The same turns and mirrors carry the whole set onto itself, and each row onto the other rows of its family. Which rows share a family with each named row? Give them in list order.
These 32 rows form 4 families of 8 rows each.
kinib: [ 13  -5   3 -11  -6 -12  -7  -7   1 -11  10  -2   6  17  -2 -19   7  -8
 -13  -9 -23  -5   5   0   0 -10   8  -3   6]
lon: [ 11   7  13  -3 -20  -3  -4   3  -2 -11   7  11  -7   2  -9   0   6 -16
 -25  -4 -20 -14   6   0  -6  -4   4  -3  14]
rirut: [ -3  -1  -1   3   0  -7  -5 -12   3  -5   6 -19  11  17  -5 -12   0 -12
  12 -13 -16  -4  -1  -5   9  -3   4  -2 -11]
Rar: [-11  10  -9  15 -18 -10  -8  -2  22  -4  -9   2 -16  -2  -1  -8  -9   1
  14 -14   0   3  -3 -14 -14  -4  -8   1   4]
ligo: [ -9   1 -10  19 -16  -3 -15  -4  12   0  -1   3  -1  11  -1 -11   7  -6
  20  -7   0 -10  -3  -2   2   3  -7  -1  -9]
Fesa: [ 15  -5   7 -26   8 -14  -1   0 -10 -10  -2  13   2  -3  -6 -21   5   4
  -9  -6 -19   7  18  -9 -10  -6   7  -2  -1]
lotig: [-11  11  -8 -22   5  -5  -4   5 -15  14   3  18 -13 -10  -5   8  11  14
 -16   0  -2   0  18   5  -4   2   4   3   0]
Ped: [ -8   8   8   7   3   3   8   1  -9  -5 -11   1   4 -14 -16   7  -7 -12
  18 -10  -6  -1  10 -14  -1  17  -1   2 -19]
laset: [ -9   7 -16 -12 -12  -5 -10  -7   3   4   9   6 -14   0   1  12   7  10
 -25  -9  -9  -6   5  10  -7  -5   5   3  19]
sito: [-12  14   9 -15 -13 -13   3 -12  -4   4   2  -7  -9  15   2  -6   1  -3
 -20  -6 -12   4  -1 -12  -9 -20   4   6  13]
febi: [-19  10 -20   8   2  -7  -6   3  10   5  10  -9  -5   5  -4   7 -10  -1
   2 -16  -9 -10   0  13   9   7   4   2  -6]
rin: [ -2  -1   0 -17  10 -13   7 -10  -3 -10 -13   1   3 -12  -4 -13  -9   8
  10 -15 -12  17  13 -20 -13   1   3   4  -7]
Kosot: [ -5   3   5   2  -1   3   8  -6  -6 -10 -16   2   3 -21 -14   9  -7  -5
  17 -13  -7   4  11 -17  -8  17   0   1 -12]
vasan: [ -4   5   3  16 -18   0   2  -6  10 -13   0  -9   2   4  -8   6 -10 -20
   2 -16 -15 -13  -5  -4   1   7   3  -1   2]
Zasov: [ 11   2   1  -7  -5 -14 -11  16  -1  -2  -4  34 -11  -6  -7 -24  11   6
  -1   1  -4   0  16  -6 -12  -1  -5  -3  -4]
Nuko: [ -7  15  17 -22   4  -8   1  -3 -23  12   1   0  -7   7  -7  -8  12  -2
 -10   3  -7   8  12 -14  -2 -13   3   2  -7]
bevog: [ -2   2 -18  -9  17  -2 -11   1   3  -3  -2   2 -10 -23 -13  10  -4  12
  13 -15  -9   9  16   0  -4   9   3  -4 -10]
voriz: [ -9   6  -1   7  -2   1 -12   1  -5  10  -9  10  -7  -4  -8  -6  14   2
  27   1   9   1   8 -14  -1   4  -9  -2 -19]
zov: [ -9   7   9  -9  14  -3   0  -6 -16   7  -2 -11   6   5 -10  -6   6  -6
  16  -4  -6   7  10 -14   6  -2   2   0 -23]
Muvus: [ -6  15   2   3 -26  -8 -14   1   9   6  -1  11 -25   7  -1  -7   9   0
  -9  -1   0  -2  -2  -9 -14 -17  -6   1  15]
ziner: [-15   6  -3  -5  -6 -13   9 -19   9  -7  -9 -14   0   4   2  -6 -14   2
   2 -19 -13   9  -1 -17 -12  -7   3   7   6]
luz: [-12   2 -25   1  -3  -1  -9 -11  17  -5   2  -9  -8  -7  -3  14  -6   8
   2 -21 -10   0   1   5  -5   4   5   0   8]
Nedo: [  6  -1  -4   7 -21 -12 -17   7  10  -4   6  21  -7  13   0 -22  12  -4
  -6  -1  -7 -14   3   4  -4  -5  -4  -2   6]
ramu: [ -3  13   9  -7 -10  -2 -15   7 -11  14  -4  19 -20  -4  -8  -7  22   4
   1  10   7   4  12 -13  -9 -10  -8  -1  -4]
sus: [  1  11  21 -14  -2   0   6   9 -24   2  -6  21  -6 -13 -15   2   9  -7
 -10   3  -7  -3  18 -12  -7   6   2   1  -9]
veguk: [ -1  11  14  -6 -25  -4   3  -1  -6  -3   3  12  -8   5  -6   3   6 -12
 -28  -2 -13 -14   4  -3  -8  -4   4   3  16]
viza: [-11   5   0  12 -23   0   7 -13   9 -12  -6  -7   1   1  -5   9 -10 -14
  -1 -17 -12 -11  -4  -7  -7   7   2   4   8]
fug: [ 12   5  17 -16  -1   1   2   7 -17  -8  -7  22  -5 -19 -17   1   9  -5
  -8   0 -11   0  21 -12 -11   6   2  -3  -4]
tuka: [ -3   4  -6   3  -1 -11  -6   8   8  -6 -15  19 -12 -16  -7 -15  -6   8
  22 -10   1  10  12 -16 -15   6  -8  -1 -12]
Nabo: [  0  10 -11  -4  -2  -9 -14  11   7   2  19   4 -14   7  -6   0   1  -3
 -21  -9 -16 -11   7  17   3  -6   7  -3   7]
Takom: [-21  11 -15  -7  15  -3  -1   5  -9  12  -1   3  -4 -11  -8  10  -3   9
  10  -9   0   1  13   3   4  13   2   4 -18]
Med: [ 10   7  -6 -19  14  -6 -15  15  -6   2   9  15 -15 -13 -13   1   7   7
 -12  -5 -12   2  20   8  -1   0   6  -6  -3]

Which other rows belong to the same family as Nedo? Rar, ligo, Zasov, voriz, Muvus, ramu, tuka
Which other rows belong to the same family as rin? kinib, rirut, Fesa, sito, Nuko, zov, ziner
Which other rows belong to the same family as lotig? laset, febi, bevog, luz, Nabo, Takom, Med
Which other rows belong to the same family as lon? Ped, Kosot, vasan, sus, veguk, viza, fug

The same turns and mirrors carry the whole set onto itself, and each row onto the other rows of its family. Which rows share a family with each named row? Give them in list order.
These 32 rows form 4 families of 8 rows each.
ferog: [ -2  17  28  12  22  -1 -16 -11  -1   3  23  -5   2   4  12  11   0  33
 -10  -4  -6  -3   5  -9 -14  11   5  19   6  16  -1 -22  -2 -29   9]
Gibud: [  3   5  -6  10  13   2  -4 -27   9  -1  26  -9 -11   5 -14   8   9  10
   5 -17   0 -15  -5  21 -12  19   3  23 -13  -5 -15  10  -8  -2   4]
fop: [ -6  -1  -3  17   0   7  -2 -23  13  -1  17   0  -9 -13  -4  18  -2  11
   5 -15   0  -8   4  20 -19  12   6  16  -5 -12  -8   5 -17  -5   7]
dusag: [  7 -15   1   2  -3   4   1 -22   2  -9  14  -5   3 -20   1   5 -10   1
   2   8 -15  12  -1  18 -18  12  -5   8   5 -23  -7   0 -12 -14   9]
Bep: [ 18 -15  16  13  29  -9   5  -8 -17  -3  16 -25  12  17   7 -10   0  21
 -10  17 -16   8  -6  -2 -17   7  -3   5  10   6  -5 -11 -14 -29   6]
duro: [ 11  -2  21   7  23  -9  -3 -14 -17 -10  21 -21  10   8  14  -5  -4  19
 -13  22 -16  13  -4  -3 -12  13 -10  13   7  14  -7 -17 -10 -33   7]
Nomef: [ 19 -10  19   8  25  -6  -2  -4 -15  -7  20 -24   9   7  11 -16  -9  28
 -13  20 -13   8  -3   4 -12   8  -3  12   7   9  -9 -23  -2 -31  11]
liv: [-10  -8   0  16   7  -4  -6 -12  13   3  16   4 -10 -11  -9  16 -11  13
   6 -17  -2  -4  15  17 -18   4   9  17  -4 -12  -7   4  -9  -3  14]
vifek: [ 11 -18  -9   4  23 -15   1 -18  -3  -7  22 -18  -7  10 -17  -7  -3   2
   2   2 -11   3  -3  23  -9  13  -7  20 -12  -5 -18  12  -6  -4   9]
vuku: [ 11  11   1  -5  17   5 -13 -25  10   4  27  -4  -6   3 -15   3  11  13
   3 -16  -6 -12 -10  16  -8  22   3  25  -9  -8 -13   3   8  -7   5]
gemu: [  1   1  12  23   9   1   2   1  -8  -7  12 -13   8  -8  22   5  -9  28
  -4  17   0  15  11   9 -20   7   3  10  11  -1  -1 -27 -18 -24  15]
neb: [ -3   4   6   5   0  11 -11 -20  16   4  18   8  -3 -19  -3  17  -3  14
   4 -15  -6  -6   4  13 -18  13   8  16   3 -18  -4  -3  -3 -10   9]
kefot: [  2   6  23  20  26   1  -9  -4   2  12  18  -4   3  10   5   9   4  38
  -7 -11  -4 -10   5  -8 -20   4  16  12  10   8   2 -17  -6 -26   9]
desik: [  3 -12  21  22  16  -1   2  -3  -7   1  10 -10  10  -1  14   6  -8  28
  -8   8 -11   6   7  -5 -24   0   7   2  17   0   3 -18 -19 -30  11]
Gez: [  1  -6  -4   8   5   5  -5 -11  17  -6  16  -1  -9 -15   0  17   0  14
   5 -16   3  -6  12  26 -15   4   5  18  -2 -21 -13  -1 -14  -8   4]
Bazez: [ 12  -9 -11   7  12  -2   5 -28  -1 -10  23 -20  -6   5 -11  -2   4   1
   3   1  -7  -3 -10  25 -11  20  -7  17 -11  -7 -18  13 -14  -4   2]
rak: [ -2   2  26  15  12  -3  -7 -10  -7  -5  17  -8   8  -6  19   9 -10  25
 -10  12 -12  11   7  -7 -19   7  -2  11  13   9   1 -23 -13 -33  10]
bukuz: [ 14  19   9  12  34  -4  -7  -5  -9  -1  27 -22   2  21   4  -6  12  33
  -6   4   3  -3  -5  10  -7  18   4  25  -5  14 -12 -20   4 -18   9]
runi: [ 11  14  23   5  32  -8 -12 -15 -11  -2  28 -17   4  18   6  -2   5  27
 -12   6 -11  -1  -6  -6  -9  16  -4  21   1  21  -8 -17   1 -28   6]
san: [ 10 -19  -8   4   5  -1   4 -13   7 -15  14 -13  -4 -13   2   6  -3   5
   4   1  -4   5   7  30 -15   5  -6  13  -2 -23 -17   2 -20 -10   3]
kez: [ 17  -1   6  13  24  -7   5  -5 -19 -13  20 -28   9  11  13 -12   0  22
  -7  26  -5  15  -4  13 -11  15  -6  14   2   7 -11 -20 -10 -23   9]
Lenol: [ 18 -12 -11  -2  19  -5   1 -17   4 -14  22 -20  -6   5  -8  -2   7   6
   3  -2  -3  -2  -3  31  -7  12  -8  21 -10 -15 -23   6 -10  -7  -1]
rupin: [  0 -25  -5  13   6 -10   5 -13   1  -8  13  -9  -5 -10  -6   4 -15   2
   4   5 -11  11   9  21 -18   6  -4  11  -2 -15 -10   7 -17  -6  13]
Rifo: [ 21  -9  -4  -7  14  -1  -2 -27  -3  -9  24 -17   1   3 -11  -9   4   1
   1   8 -15   4 -15  21  -9  22  -9  16  -6 -12 -16   6  -1 -11   3]
bemul: [ 10   2  -6   1  19   0  -9 -15  15  -4  24  -9 -11   2  -9   9  11  15
   4 -20   4 -13   3  27  -8  11   3  26 -11 -13 -20   3  -4  -5   1]
Mubom: [ 17   3  18  11  38  -6  -5  -9  -9   6  24 -19   5  26  -2  -6  11  31
 -10  -2  -9  -8  -8  -4 -12  11   5  15   3  14  -7 -11  -1 -24   5]
boki: [ -2  21  15  22  18   4 -10   0   2   4  20  -6   1   1  14  10   2  39
  -4  -5   8  -4  10   6 -15  10  13  20   4   7  -2 -27  -4 -20  13]
dapim: [ 18   6  21   6  33  -4 -11  -4  -8   2  27 -20   2  17   4 -12   1  36
 -12   3  -8  -6  -4   1  -8  11   4  21   1  15 -10 -22   9 -26  11]
zas: [  5   9  25  14  23   3 -14  -1   0   6  21  -7   1   2  10   1  -6  41
 -10  -4  -4  -7   7  -2 -14   5  12  18   6   9  -2 -28   4 -28  14]
kuduz: [  6  -8  24  15  14   1  -5   0  -7  -2  15 -12   7  -7  17  -2 -16  33
 -11  12 -10   7   8   0 -18   2   5   9  13   3  -1 -28  -7 -31  15]
kitub: [  1  -1  -3   8  23  -9  -9 -16   9   4  25  -6 -13   9 -20   4   2  14
   3 -19  -2 -12   3  19  -9  13   5  25 -14  -3 -14   9   2   0  10]
Dek: [  2 -16  -8  14  -1   2   7 -24   2 -11  15 -11  -4 -12  -1   8  -6   0
   4   2  -7   4   0  23 -19  13  -4  10  -3 -14 -12   8 -24  -7   6]

Which other rows belong to the same family as Nomef? Gibud, fop, Bazez, dapim, zas, kuduz, Dek
Which other rows belong to the same family as gemu? dusag, vuku, neb, bukuz, kez, Rifo, boki
Which other rows belong to the same family as runi? ferog, duro, Gez, rak, san, Lenol, bemul

The same turns and mirrors carry the whole set onto itself, and each row onto the other rows of its family. Which rows share a family with each named row? Give them in list order.
These 32 rows form 4 families of 8 rows each.
nege: [-16   7  -9  -5   1 -20  29  -8   8  -8   8  -1   2 -14   8]
nimug: [15 18 19 -2  8 -3  8 -1 19 12  8 18 -5  7 -5]
sabib: [ -9   5  -1  -5  18  -7  13 -22  22   8  23   6   5   5  -4]
vopo: [ -9   9  -9  19  -4  -8   2  -6  10  -2   9  -2 -13  13  10]
gogiz: [ -6  13 -13  19   6  -1   4  -8  19   5  16  -7 -12  11   6]
nuki: [-12   6   1  -7  17 -14  10 -20  17  11  27   8   6   4  -1]
Bezan: [  6  31  10  -1   1 -14  29  12  18   2   2   4 -13  -7   4]
lumig: [-10  17 -12  21   2  -3  13  -5  19   2  10  -8 -13  11   5]
Gebof: [ -3  28  15  -7   0 -14  23  11  19  -9  -1   2 -16   0  10]
Ran: [-10  10   4   6  -4 -21   6  -6  -1  13   8 -16   7  -2  16]
navu: [-17   9   3  -3  19 -13  15 -19  22  12  20   2   4   6  -6]
viv: [-10  18   8 -18   2 -19 -12  11   6  -3   9   6   8   5  -1]
zadu: [-11  22  17 -19   7 -18  -1  14  13  -1  10   0  16   4   4]
Rivo: [-10  11  -7  -8   9 -19  33   3  19  -7  10  -4   2 -17   5]
kiv: [ -3  16 -11  -1  11   4   0  13  26 -11   9  13   5   1  -5]
bufo: [  5  23  14 -10  -3 -19  23  12  14  -8  -1  -1 -16  -4   8]
mibe: [-13   7 -13 -10   3 -19  22  -4   9 -12  10   2   1 -17   8]
nume: [ -9  15 -15  16   4 -11   8  -5  16   3  20  -6 -16  13   4]
nureb: [ -8  23  15 -20   3 -20  -3  14  11  -3  16   2   8   7  12]
fif: [  0  11   2   2  -8 -19   4  -5  -4  12   8 -14   5  -6  15]
leg: [  5  10 -11   0   8   0  -5  14  21  -9  14  17   3   2  -1]
gapim: [-13  10  -8  -9   3 -14  25  -7   9  -7   2  -3   6 -20   4]
miv: [14 21 17 -2 12  0 16 -6 24 18 13  7 -1  1  3]
zuzo: [-12   9   4  -2  18 -11  23 -13  22  11  23   9  14  -2   3]
dubi: [  3  25   9  -5  -3 -18  20  13  14  -8   2   4 -22  -2  10]
fegiv: [ -4  14 -12  -4   6   2  -9   5  19 -15  11  10  -5   7   0]
liso: [ 0 21 -7  0  9  1 -5 17 23 -8 11 17  0  4 -4]
vofod: [16 11 18  4  9  0  9 -1 22 13  3 13 -2  3 -3]
bol: [ -3  11  10   5  -5 -17   8  -5   1  14   3 -19   7  -1  12]
nibo: [ -8  20  13 -19   5 -21  -3  18  11  -4  10  -3  10  -1   8]
nim: [ -3   5   9   0  -4 -23  -4  -3  -1   7   6 -16   0   5  10]
Sofir: [18 14 17  0  7 -5  5 -4 17 16 10 13 -8  5  0]

Which other rows belong to the same family as Ran? nege, nimug, sabib, gogiz, bufo, liso, nibo
Which other rows belong to the same family as nuki? lumig, zadu, kiv, mibe, dubi, bol, Sofir
Which other rows belong to the same family as vofod? Gebof, navu, nume, nureb, fif, leg, gapim

The same turns and mirrors carry the whole set onto itself, and each row onto the other rows of its family. Which rows share a family with each named row? Give them in list order.
These 30 rows form 5 families of 6 rows each.
mena: [ -6 -15 -20  24  18   8  14  -2  12 -11  -7 -10 -15   7  21]
rifar: [  0 -10 -20  20  20   7  11  -1   6  -8  -6  -8 -13   6  24]
gibos: [-15  -3 -31  20  16  -3   2 -10  28 -18  -1   6  -8   8  17]
Mumip: [-10 -13  -4  22   1  -6   1 -11  13  -8  -6  -5  -9  26  14]
nad: [  3 -12 -15   7  24   2   9   2  16 -14  -5 -17  -4  -4  12]
mika: [-22 -17 -14  15  -2  -4   2  -9  26 -17  17  14  -8   2 -10]
besid: [ -6 -21 -12  -1   8   0   3   0  14   9  22   9 -13  -7 -14]
pire: [-16  -2  -6   6  -1   0  -8   5  19  19  17   3 -11 -11   8]
napu: [ -5  -1 -21  21  -3   3  12   6  23   3   9 -15  -5  -5  25]
kozov: [  6   0 -11  12   7 -12   4  -6   3  -8   3  -4  -2  17  19]
Reli: [-12 -25  -9   3   6   4   1  -2  15  10  18   9 -15  -3 -16]
Fude: [-16  -3 -23  20  14   2 -10 -12  22 -10  -7   9 -12  14  18]
Zos: [ -5 -14 -16  23  18  10   7  -3   7  -6 -10  -7 -16  10  23]
tafen: [ -9 -23  -8  15  18   8   6  -2  23 -13 -13 -18  -9   4   9]
koz: [  1 -30 -17   5   8   0   6  10  27  -8  16  10 -12 -12  -4]
tud: [-28 -12  -6  15  -5   3  -2   2  31  13  14   0 -13  -8   3]
fur: [  7 -26  -9   1   9   3  -7  10  15   3  13  16 -13  -7  -1]
Vopiv: [ -8 -20 -22   5  -3 -11   4 -10  32   4  14  -1  -2  15 -11]
Vode: [ -7   5 -29  14  18  -2  -7  -8  17 -11   0  10  -7   8  21]
rufer: [ -5   0 -12  20  -4   7  -3   4  14  12   3 -10  -8   2  26]
kono: [-18  -3 -15   9   0  -4   6   6  29   8  22  -2  -9 -17   5]
Vovil: [ -6 -10 -17  19   4 -13  19  -7  20 -19   3 -10  -3  15  14]
ruze: [ -6 -37  -7  10   4   7  -5   6  26  -1   7  13 -16  -1  -5]
tano: [-15 -10  -5   9  -1  -1 -15  -9  11  -4  14  21 -10   7  -6]
mepu: [-12 -25 -13   3   7   1   7  -2  20   6  21   6 -13  -6 -17]
beb: [-16 -10 -14  28  -7   8   6   2  26   5   1 -14 -10   3  22]
bop: [ -6  -3 -17   3   4  -8   0  -4  13 -12  25  17  -3  -5  -4]
rete: [  3 -11 -23  -1   1 -14   2  -8  22   8  18   2   1  12  -8]
Von: [ -4 -17 -16   3  -3  -9  -8 -11  23  13  11   4  -3  20  -8]
zogum: [  1 -15  -4   8  21   8  -5  -1   9  -3 -14 -12  -8   5  13]

Which other rows belong to the same family as kozov? Mumip, mika, Vovil, tano, bop
Which other rows belong to the same family as mepu? mena, rifar, besid, Reli, Zos
Which other rows belong to the same family as beb? pire, napu, tud, rufer, kono

The same turns and mirrors carry the whole set onto itself, and each row onto the other rows of its family. Which rows share a family with each named row? Give them in list order.
These 18 rows form 6 families of 3 rows each.
basa: [  5  -3  -3 -23  10  -2  -9 -31 -14   0  -2  -4   1   6  17   8   0  14
  -6   6   8]
robub: [ 11 -22  -6  11  11   7  -8 -11   8 -11  -3  16  12   3   6  -9  -1   2
   0   3  -2]
sinol: [ -2  -8 -19  11   2   6  -3   1  16 -13 -11  13   4   1  -4  -3  -1   4
 -17   6   8]
Pamal: [ -2   1  13 -15  -5   5   2   7  -6   8   1  13   3 -13  22  -1   4  -1
   9   0  -6]
Daf: [  2  -6 -15   7  16   4  -4  -1  13  -2 -11  15  -1   7  -7  -7   1  21
 -20   7  -6]
bupof: [  0  -5  -4 -30  13  -2   0 -22 -10   9  11  -6 -13   8   4  -2 -11   0
  -7  -1  -3]
sono: [  4 -14 -22   7   0   3  -1   1   6  -1 -10  15  16  -3   0 -17  -3  14
 -12   0   5]
gafil: [  5   8   1 -10  -1   9  11   8  -5  15  -9   7  -4 -12   8  11  16  -9
   6   2   5]
pafi: [ -6   0   7 -30   7   3  -6 -14  -3   6  -3 -14 -15  14   6   6  -7   6
 -15   0   6]
leni: [ -4   5  -7 -20   3  -7 -10 -15 -12   2   6 -13   4  17   4  -7  -2   7
 -16  -1  19]
napod: [ -4 -16 -30   6  10   0 -10 -14   5  -1  -3  13   0  -7   3 -10  -6  12
  -6  -4  -8]
dobus: [  2   0   3 -17  20  -5  -4 -18 -19   7  -3 -14  -2  13  -2 -10  -6   6
 -12   5   8]
beno: [  2  -1   1  -3 -12  11  -6  15   9  16   2   4  -1  -4  12   6  13  -8
   7 -10   4]
lizis: [  1   8  -4 -27   8  -8  -6 -17  -3  14   5  -7  -3  19  -3  -8  14   8
  -6  -1   9]
Pivan: [ -6 -20 -20  12   6  12 -16 -10   3  -4 -13   7   2   7   0  -7  -7  13
 -10  -8   3]
vog: [ 11   1  -8  -2   0   7   0   8  -1  19  11   9  -6 -13  14  11   8  -9
   7  -7  -7]
Dadan: [ -9  11   6  -1   0  14   4  16 -16   9  -4   4  -5  -4  10   7   8 -12
   3  -2   5]
Zatul: [ -1   6  -5  -2  -1  19   6  14 -15  20  -3  16  -2   4   6   1  14   2
   5  -9  -2]

Which other rows belong to the same family as robub? basa, Pamal
Which other rows belong to the same family as Dadan? sinol, leni
Which other rows belong to the same family as pafi? beno, Pivan
Which other rows belong to the same family as gafil? sono, dobus

